The table, row by row:
[-1.24  1.67  0.19 -1.72 -3.11  2.25 -0.19 -1.18  1.72 -1.42  0.61  0.01]
[-0.62  0.86  1.44 -0.5  -1.18 -1.16  2.17 -0.16 -1.03  2.    1.25  0.79]
[-0.01  2.84  1.   -0.15 -1.4   0.92 -0.14 -0.68 -0.42  0.2   0.74 -0.55]
[-0.45 -0.2  -0.48 -2.03 -1.05  0.71 -0.2  -1.16  1.26 -0.94  0.7   0.42]
[ 0.77  2.12 -1.51  0.55  2.07 -1.52 -2.36  0.15 -1.36  1.45 -0.48 -2.51]
[-0.29  1.87  0.64  0.75  0.33 -3.4   2.28  0.24 -3.59  1.68  1.72 -0.24]
[-0.83  0.69 -0.42 -2.62 -1.99  1.09 -0.36 -1.47  1.4  -1.4   0.93  0.37]
[-0.54 -1.6  -1.85 -1.16  0.31 -0.02 -0.94  0.42  1.36 -0.13 -1.08  0.06]
[-0.3  -1.13  0.48 -0.53 -0.7   0.8   0.53 -0.23  0.92 -0.61 -0.14  0.81]
[-0.84 -1.07 -0.38  0.03 -1.53  2.09  0.18  1.12  1.84 -1.26 -1.31  0.53]
[-0.82 -1.72 -2.05 -1.37  0.03 -1.69  0.81  0.7   1.02  0.73 -0.58  0.38]
[ 4.    2.75  1.   -0.47 -0.81 -2.63  1.04  0.71 -0.14  0.17 -0.68 -1.04]
[-0.61  1.21  0.17 -0.95 -1.45  1.32 -0.13 -0.47  0.79 -0.69  0.2  -0.01]
[-0.92  0.94  0.37  0.84 -1.43  2.29  0.14  0.7   0.99 -0.65 -1.04 -0.03]
[-0.77  1.92  0.57 -0.36 -2.11  1.84 -0.08 -0.32  0.66 -0.6   0.17 -0.17]
[ 0.06  4.29  2.11  1.79 -1.42  1.79  0.24  0.47 -1.13  1.02 -0.36 -0.98]
[-0.47  1.8   0.57 -0.78 -1.61  1.05 -0.08 -0.76  0.12 -0.22  0.59 -0.18]
[ 0.08 -1.16 -0.92 -1.6   0.58 -1.02 -0.08 -0.77  0.48 -0.52  0.87  0.29]
[ 0.27  3.26  1.1  -0.08 -0.67 -0.26 -0.26 -1.09 -1.35  1.03  1.09 -0.85]
[ 0.93  3.59  2.11  0.96 -0.21  0.03 -0.27 -0.87 -1.88  1.83  1.12 -0.89]
[ 0.39 -2.7  -1.49 -1.19  1.63 -2.06 -0.1  -0.46 -0.16 -0.04  0.6   0.61]
[ 0.5  -0.85 -0.03  1.45  1.56 -0.88  0.35  1.15 -0.71  0.84 -0.68 -0.17]
[ 1.06  1.56  0.76  0.64  0.06 -0.69  0.   -0.21 -0.87  0.62  0.25 -0.64]
[ 0.47 -1.31 -0.59 -0.38  1.01 -1.17 -0.1  -0.35 -0.2   0.22  0.67  0.21]
[-1.07 -2.58 -1.48 -1.22 -0.43 -0.7   1.09  0.83  1.21 -0.11 -0.47  0.96]
[-0.42  0.24  0.09 -1.25 -0.61  0.49 -0.27 -0.29  1.56  1.88 -0.43  0.3 ]
[-0.5   0.08 -1.38 -0.07  0.73 -3.23  1.03  0.81 -1.97  0.99  0.33 -0.72]
[-0.22  0.6   0.62  1.37 -0.36  1.    0.2   0.98  0.09  0.25 -1.01 -0.13]
[-0.78 -0.76 -0.74 -1.13 -1.27  1.34 -0.05 -0.32  1.77 -1.23 -0.45  0.44]
[ 0.03  0.87  0.36 -1.05  0.13 -1.09  0.52 -0.01 -0.87  0.55  0.39 -0.04]
[ 0.05  0.13 -0.29 -1.51  0.01 -0.86 -0.15 -1.32 -0.24 -0.15  1.3   0.1 ]
[-0.78  3.26  1.33  0.76 -2.85  3.27  0.13  0.24  0.51 -0.3  -0.85 -0.62]
[-0.59 -1.26 -0.56 -2.17 -0.02 -0.74  0.73  0.62  0.24 -0.72 -0.1   1.38]
[ 0.75 -2.26 -0.43  1.4   2.2  -1.42  0.33  1.26 -0.66  0.49 -0.97  0.24]
[-0.6  -2.25 -0.47  0.98 -0.61  1.84  0.44  1.97  1.61 -1.07 -2.24  1.  ]
[-2.14 -0.2  -0.13  1.09  0.67  1.29 -0.58 -0.77 -1.01  0.54  0.67  0.09]
[ 1.5   2.21  1.48  1.98  0.68  0.92 -1.   -0.93 -1.91 -1.01  0.48 -1.1 ]
[-0.62  2.8   1.54  1.74 -1.83  2.83  0.26  1.09  0.37  0.22 -1.04 -0.64]
[-0.08 -3.17 -1.33 -1.42  0.96 -0.85 -0.25 -0.11  1.14 -1.1   0.08  0.72]
[-0.21 -1.49 -1.17 -0.89  0.12  1.48 -1.47  0.2   2.58 -0.64 -1.5  -0.13]
[-0.03  0.73 -1.39  0.24  1.07 -1.89 -0.11  0.29 -1.58  0.75  0.02 -1.03]
[-0.3  -1.05  0.72  0.12 -0.65  0.85  1.13  0.02  0.39 -0.96  0.24  1.03]
[-0.64  3.18  1.02 -0.62 -2.1   1.55 -0.17 -1.19 -0.07 -0.18  0.68 -0.63]
A row's group is the hidden flat surface it lies on (a line, a plane or more), and each surface passes through zero.
Some new rows, each followed by its group:
[ 0.78 -0.35  0.61  0.27 -0.18  2.97 -1.89 -0.59  1.66 -1.62 -0.75  0.06] q
[ 1.11 -0.19 -0.26  0.89 -0.35  0.11 -0.14  0.18  1.15 -0.39 -0.74 -0.33] p
[ 0.25  0.02  0.43  1.31  0.56  0.18  0.26  1.09 -0.41  0.36 -0.9  -0.21] v
[-0.88 -1.55 -0.67 -0.57 -0.02  0.74 -0.08  0.28  0.54 -0.46 -0.3   0.57] p
[ 1.5  -1.38  0.01  1.45  3.01 -2.95  0.12  0.44 -1.98  1.58  0.09 -0.14] v
[-0.37 -2.74 -0.01 -0.55 -1.16  2.53  0.28 -0.14  2.33 -2.41 -0.51  1.76] q
[ 4.01  2.28  1.03 -0.51 -0.78 -2.44  1.01  0.76 -0.02  0.13 -0.66 -0.93] p
[-0.75 -0.57  1.09 -0.39 -1.1  -0.33  2.12  0.16 -0.36  0.19  0.8   1.2 ] q
[ 0.38  2.39  0.94  0.1   0.14 -0.8  -0.05 -0.44 -1.3   2.48  0.73 -0.84] q
[ 0.63  1.75  0.44 -0.39  0.1  -0.95 -0.06 -1.07 -1.42  0.78  1.19 -0.69] v
[ 1.3   1.12  0.37 -0.18 -0.37 -0.96  0.27  0.13 -0.29  0.15 -0.09 -0.46] p
[-1.36 -3.37 -0.55 -1.56 -1.32  1.26  1.3   0.38  2.79 -1.45 -0.49  2.03] q
[-0.31 -0.29 -0.39  0.2   0.39 -1.48  0.95  0.36 -1.11 -0.02  0.48  0.24] q
[-0.29  1.92  1.09  1.48 -0.93  1.75  0.26  1.03 -0.04  0.33 -0.86 -0.37] v
[ 1.03  1.24  0.8   1.35  1.22 -1.33  0.1   0.14 -1.85  1.55  0.37 -0.76] v
[-0.43  0.86  0.51  0.13 -1.4   1.24 -0.1   0.06  0.53 -0.29 -0.33 -0.21] v
[-0.07  1.53  0.78  0.02  0.15 -0.54  0.09 -0.17 -1.52  0.79  0.79 -0.16] p
[-0.13  3.91  0.97 -1.63 -1.62  0.1  -0.7  -2.35 -0.89  0.5   2.28 -1.03] v
[ 0.42 -0.61 -0.51 -0.82  0.83 -1.31 -0.2  -0.85 -0.57  0.11  0.84 -0.25] v
[ 0.99  1.7   1.44  2.92  1.25 -0.43  0.27  1.38 -1.97  1.62 -0.88 -0.7 ] v
[-0.53 -2.26 -1.02 -0.95 -0.11  0.35  0.11  0.18  1.73 -1.26 -0.52  0.74] v
[ 1.02 -0.39 -1.1   1.63  1.31  0.29 -1.84  0.16 -0.78 -2.53 -0.55 -1.01] q
[ 0.67  0.33 -0.29 -0.54  0.76 -1.4  -0.33 -1.31 -0.85  0.36  1.16 -0.15] v
[ 0.63  2.87  0.95  0.24  0.28 -1.12 -0.22 -0.84 -2.06  1.24  1.15 -0.95] v
[ 0.24 -2.01 -0.55 -3.18 -0.71 -1.43  1.12  1.07  1.15 -1.1  -0.7   1.3 ] p
[ 0.51 -2.36 -0.8  -0.26  1.76 -1.84 -0.01 -0.02 -0.34  0.11  0.12  0.51] v
[ 0.14  1.26  0.92  0.26 -0.22 -0.37  0.57 -0.33 -0.84  0.46  0.88  0.02] q
[ 0.32  1.11  1.62  0.27 -0.71  1.53 -0.34 -0.72  0.03  0.02  0.41 -0.04] q
[ 0.23 -1.61 -0.52  0.23  0.85 -0.56  0.08  0.72  0.41 -0.21 -0.45  0.3 ] v
How many dimensions does each group's flat surface have? Groups go in the order their names first appear in the answers above:
4 3 3
